The rows below fall into families. The same turns and mirrors carry the whole set onto itself and the rows of a family onto each other. For each named row, which other rows are in its family? Write them in the order they are listed.
These 36 rows form 6 families of 6 rows each.
k_273: [-2.14  0.61  0.41 -1.81 -1.08  0.69  1.42 -2.54  1.82  0.29  2.42]
k_671: [-2.62 -0.61  0.88 -0.69 -1.51  1.36  0.23 -2.73  1.54 -0.17  2.63]
k_849: [-0.22  1.02 -2.10 -1.65 -2.69 -0.62 -2.27  0.88  1.50 -0.42  0.71]
k_884: [-1.75  0.27 -0.09 -0.18 -1.20  3.09  1.15  0.33  2.28  0.15  0.46]
k_811: [-2.06 -0.34  0.50  1.69 -1.12  2.23 -0.01 -1.40  2.63 -0.46  2.69]
k_829: [-1.68 -0.78 -0.32  0.18 -0.83  2.65  1.66 -0.71  2.16  0.60  1.40]
k_404: [-2.29  1.33 -2.28 -0.14 -2.14 -1.59 -2.90 -0.03  2.95  0.05  3.14]
k_719: [-1.88  1.93 -2.01 -1.60 -3.36 -0.95 -2.88 -0.34  2.74 -0.47  2.27]
k_814: [-1.41  1.23 -2.09 -2.66 -2.28 -1.51 -0.92  0.71  1.99 -0.69  0.70]
k_18: [-1.74 -0.26  0.70 -0.90 -2.44 -1.00  1.01 -2.38  1.81  0.31  2.74]
k_462: [-3.74  1.42 -2.38 -0.59 -3.42 -0.94 -2.51 -0.23  2.51  0.31  2.37]
k_260: [-1.59  0.71 -2.97  0.66 -2.38  0.24 -1.84  2.05  2.15  0.09  0.55]
k_407: [-1.66  1.11 -3.03 -0.16 -3.24  0.90 -3.11  0.78  2.49  0.30  1.23]
k_753: [-1.38 -0.81  1.13 -0.98 -1.88  0.02  1.20 -1.97  1.62  0.62  2.26]
k_283: [-1.51  0.69 -3.72 -0.57 -1.46  0.76 -2.21  1.29  3.33  0.34  1.02]
k_211: [-3.02  2.52 -2.07  0.22 -2.47 -1.09 -2.58 -1.11  2.57 -0.43  2.43]
k_976: [-1.31 -0.49  0.19 -0.75 -0.64  2.60  1.07 -1.35  2.47 -0.71  1.28]
k_676: [-2.47  0.13  0.48  1.24 -2.09  1.30  0.48 -1.64  4.03  0.49  3.21]
k_717: [-1.25  0.15 -2.47 -2.52 -1.71 -1.37 -2.07  0.17  1.17  0.42  1.28]
k_796: [-0.58  0.18 -0.28  0.64 -0.27  2.22  1.53 -0.31  2.12  0.25  1.26]
k_659: [-3.07  0.40 -0.08  1.65 -1.60  1.81  0.07 -1.90  2.17  1.14  3.27]
k_459: [-1.34 -1.04 -0.42 -0.02 -1.51  2.73  1.32 -0.67  2.86  1.01  0.90]
k_998: [-1.92 -0.38  0.97 -0.83 -1.14  0.45  1.57 -1.95  1.53  0.20  2.60]
k_940: [-2.45  0.36  1.45 -1.72 -1.91  0.43  0.77 -1.51  0.77  0.17  1.94]
k_457: [-1.43  1.30 -3.71 -0.38 -2.36  0.23 -1.92  1.51  2.96  0.21  0.92]
k_308: [-1.72  1.48 -3.51  0.40 -1.68  1.37 -1.90  0.71  2.32  0.03 -0.03]
k_960: [-2.59  0.30 -0.79  1.83 -2.47  1.57  0.38 -1.34  4.28  0.53  2.88]
k_979: [-1.39  0.91 -2.82 -2.38 -2.54 -1.37 -1.67  0.45  1.32  0.27  1.02]
k_517: [-2.96  0.22  0.28  1.13 -1.43  1.73  0.86 -1.69  3.18  0.33  3.29]
k_222: [-0.74 -1.15 -1.13 -0.47 -1.67  2.01  1.60 -0.54  2.17  0.82  0.28]
k_69: [-3.36  1.19  0.89  1.58 -2.15  1.59 -0.16 -0.88  2.91  0.10  3.09]
k_498: [-1.89  0.83 -3.40  0.27 -1.33  1.24 -1.85  1.57  3.67  0.40  1.94]
k_702: [-2.68  1.10 -1.60 -0.65 -2.08 -1.84 -2.39 -0.35  2.27  0.21  3.96]
k_157: [-1.12 -0.11 -2.45 -2.97 -1.24 -0.49 -1.05  0.68  1.06  0.51  1.12]
k_89: [-2.39  1.66 -2.59 -0.25 -3.02 -1.59 -2.56  0.24  2.49  0.18  2.64]
k_207: [-1.14  1.37 -2.01 -2.10 -1.70 -1.32 -1.38 -0.48  0.52 -0.41  0.39]

The rest of the family of k_659: k_273, k_814, k_462, k_260, k_796
The rest of the family of k_157: k_18, k_960, k_222, k_498, k_702
The rest of the family of k_211: k_884, k_940, k_308, k_69, k_207

The rows below fall into families. The same turns and mirrors carry the whole set onto itself and the rows of a family onto each other. For each named row, which other rows are in its family? Write them in the order they are listed.
These 15 rows form 3 families of 5 rows each.
k_640: [ 0.05  0.51 -0.79  0.70  1.10  1.21  0.34  2.19 -0.27]
k_402: [-1.46  0.52  0.43 -0.30 -2.64 -1.09 -0.21 -2.21 -0.93]
k_946: [-1.25  1.89 -0.14 -0.38 -2.49 -1.02 -1.04 -1.68  0.10]
k_993: [ 1.00  1.55 -0.05  0.39 -0.08  0.22 -1.05 -0.31  0.93]
k_100: [-3.75  1.15 -1.12 -0.01 -2.42 -0.33  0.55 -0.85 -1.75]
k_470: [-1.79 -1.09 -0.71  0.56 -0.02  0.92  1.76  1.92 -2.13]
k_575: [-2.82  0.27 -1.38  0.39 -0.68  0.75  1.31  2.53 -1.77]
k_231: [ 0.86  1.43 -0.22  0.60  0.50  0.69 -0.85 -1.05  0.65]
k_852: [ 0.82 -0.50  0.00  0.78  1.09  1.09  0.54  0.94 -0.50]
k_171: [-1.33  1.83 -0.28  0.01 -1.91 -0.65 -0.95 -2.49 -0.17]
k_282: [-3.14  0.26 -1.58  0.69 -0.40  1.00  1.50  1.65 -2.17]
k_858: [-3.28 -0.38 -0.52 -0.12 -2.33 -0.41  1.26 -0.11 -2.31]
k_945: [-3.61  1.08 -0.95 -0.30 -2.81 -0.73  0.47  0.22 -1.48]
k_941: [-0.26  0.59 -1.06  1.03  1.55  1.65  0.64  1.50 -0.64]
k_530: [ 1.08  0.47  0.65  0.23 -0.52 -0.16 -0.69 -1.66  0.26]

The rest of the family of k_575: k_640, k_946, k_993, k_945
The rest of the family of k_852: k_402, k_470, k_858, k_530

The rows below fall into families. The same turns and mirrors carry the whole set onto itself and the rows of a family onto each other. For each named row, which other rows are in its family? Write them in the order they are listed.
These 16 rows form 4 families of 4 rows each.
k_391: [-0.71  0.48 -0.31  0.36  0.03 -0.20  1.68 -1.01 -0.30  1.63  1.25  0.29
  0.48  0.09 -0.64  0.43 -0.50 -2.53 -0.59 -1.31 -1.64 -2.55 -0.23  0.51
 -0.56]
k_792: [-0.75 -1.20 -0.80 -1.55 -1.27 -0.88  0.00  0.91  1.23 -0.97 -0.03  1.21
 -0.38  1.24  1.56 -0.29 -1.01  0.80  0.38 -0.01  2.95  1.83  2.06  0.68
  0.95]
k_900: [ 0.00 -1.87  0.82 -1.16 -0.08 -0.54 -1.62 -1.67  0.41 -3.29  1.33 -0.64
 -1.19  3.08 -1.60  0.39  2.06  0.00 -0.97 -0.16 -0.65 -1.18 -0.51 -1.06
 -0.89]
k_630: [-1.86 -1.67 -0.63 -1.60  0.70  2.59 -1.14  1.17  1.57  0.05  1.76 -0.71
 -0.14 -2.38 -0.71  0.75  2.13  0.88  0.11  0.62 -0.24 -0.34 -0.76 -0.83
  1.73]
k_981: [ 0.51 -1.65  0.13 -1.23  0.27  0.20 -2.30 -1.02  1.03 -3.02  0.82 -0.35
 -2.40  2.41 -1.22  0.80  1.94  0.67 -1.49 -1.44  0.28 -1.22 -0.16 -1.29
 -1.33]
k_876: [-1.02  0.90 -0.87  0.87 -0.60 -0.92  2.10 -0.41  0.29  0.65  0.73  0.50
  0.42 -0.34  0.70  0.08 -0.70 -1.82 -1.37 -0.04 -2.01 -1.91  0.16  0.91
 -1.08]
k_67: [ 0.00  0.54 -0.33 -0.17 -1.30 -0.23  2.27 -0.88 -0.85  0.88  0.61  0.00
  0.99  0.07  0.14  0.40 -0.20 -1.84 -0.62  0.16 -1.01 -2.97 -0.14  0.72
 -1.32]
k_894: [ 0.77 -0.04  0.37 -1.53  0.79 -0.60 -2.16 -1.17  1.32 -2.89  0.92 -0.51
 -2.13  2.99 -1.12  0.35  1.91  0.26 -0.69 -0.89 -0.25 -0.54 -0.67 -1.26
 -0.64]
k_304: [-2.26 -1.78 -0.87 -1.74 -0.54  2.10 -0.94 -0.04  2.12 -0.54  2.04 -1.40
  0.55 -2.43 -1.15  1.70  1.46  0.19  0.40  1.17  0.73 -0.13 -1.07 -0.37
  1.16]
k_445: [-2.95 -1.53 -0.49 -2.26  0.66  1.79 -0.08  0.55  1.83  0.71  1.96 -0.61
 -0.34 -2.40 -1.05  2.02  1.41 -0.04  0.78  0.28  0.21  0.42 -0.35 -0.10
  1.37]
k_175: [-0.06 -1.29 -0.88 -1.48 -1.19  0.14  0.08  0.27  1.22 -1.13  0.31  0.95
 -0.96  1.42  2.48  0.23 -1.54 -0.42 -0.96 -0.78  3.08  1.36  2.16  0.67
  1.07]
k_181: [-2.18 -1.27 -1.39 -1.36  0.60  1.88 -0.73  0.70  2.23 -0.50  2.36 -0.21
 -0.31 -2.95 -0.78  1.63  1.16 -0.34  0.25  0.33 -0.51  0.74 -0.63 -0.81
  1.71]
k_345: [-0.59 -2.81 -0.61 -1.13 -1.31 -0.52  0.75  0.11  0.37 -1.68  0.27  0.80
 -0.14  1.08  1.52  0.25 -1.77  0.11 -0.31  0.34  3.24  0.77  1.78  0.82
  1.36]
k_12: [-0.03  1.02 -0.44 -0.36  0.18 -0.01  2.32 -0.54 -0.59  1.34  1.02  0.77
 -0.04 -0.21  0.06 -0.09 -0.01 -1.54 -1.61 -0.56 -2.02 -2.42  0.08  1.05
 -0.24]
k_564: [ 0.16 -1.66  0.03 -0.99 -1.26 -0.75  0.00 -0.01  1.54 -1.73 -0.38  1.68
 -1.05  0.90  1.93  0.67 -2.07  0.37 -0.43 -0.60  2.74  0.67  1.72  1.37
  0.55]
k_62: [-0.12 -0.82  0.42 -0.75  0.55  0.21 -2.24 -0.77  1.05 -2.50  1.03 -0.82
 -1.64  3.91 -0.62  0.24  1.40 -0.68 -1.93 -0.71 -0.36 -1.43 -0.82 -1.39
 -0.72]

The rest of the family of k_345: k_900, k_67, k_304
The rest of the family of k_792: k_630, k_876, k_62
The rest of the family of k_894: k_175, k_181, k_12

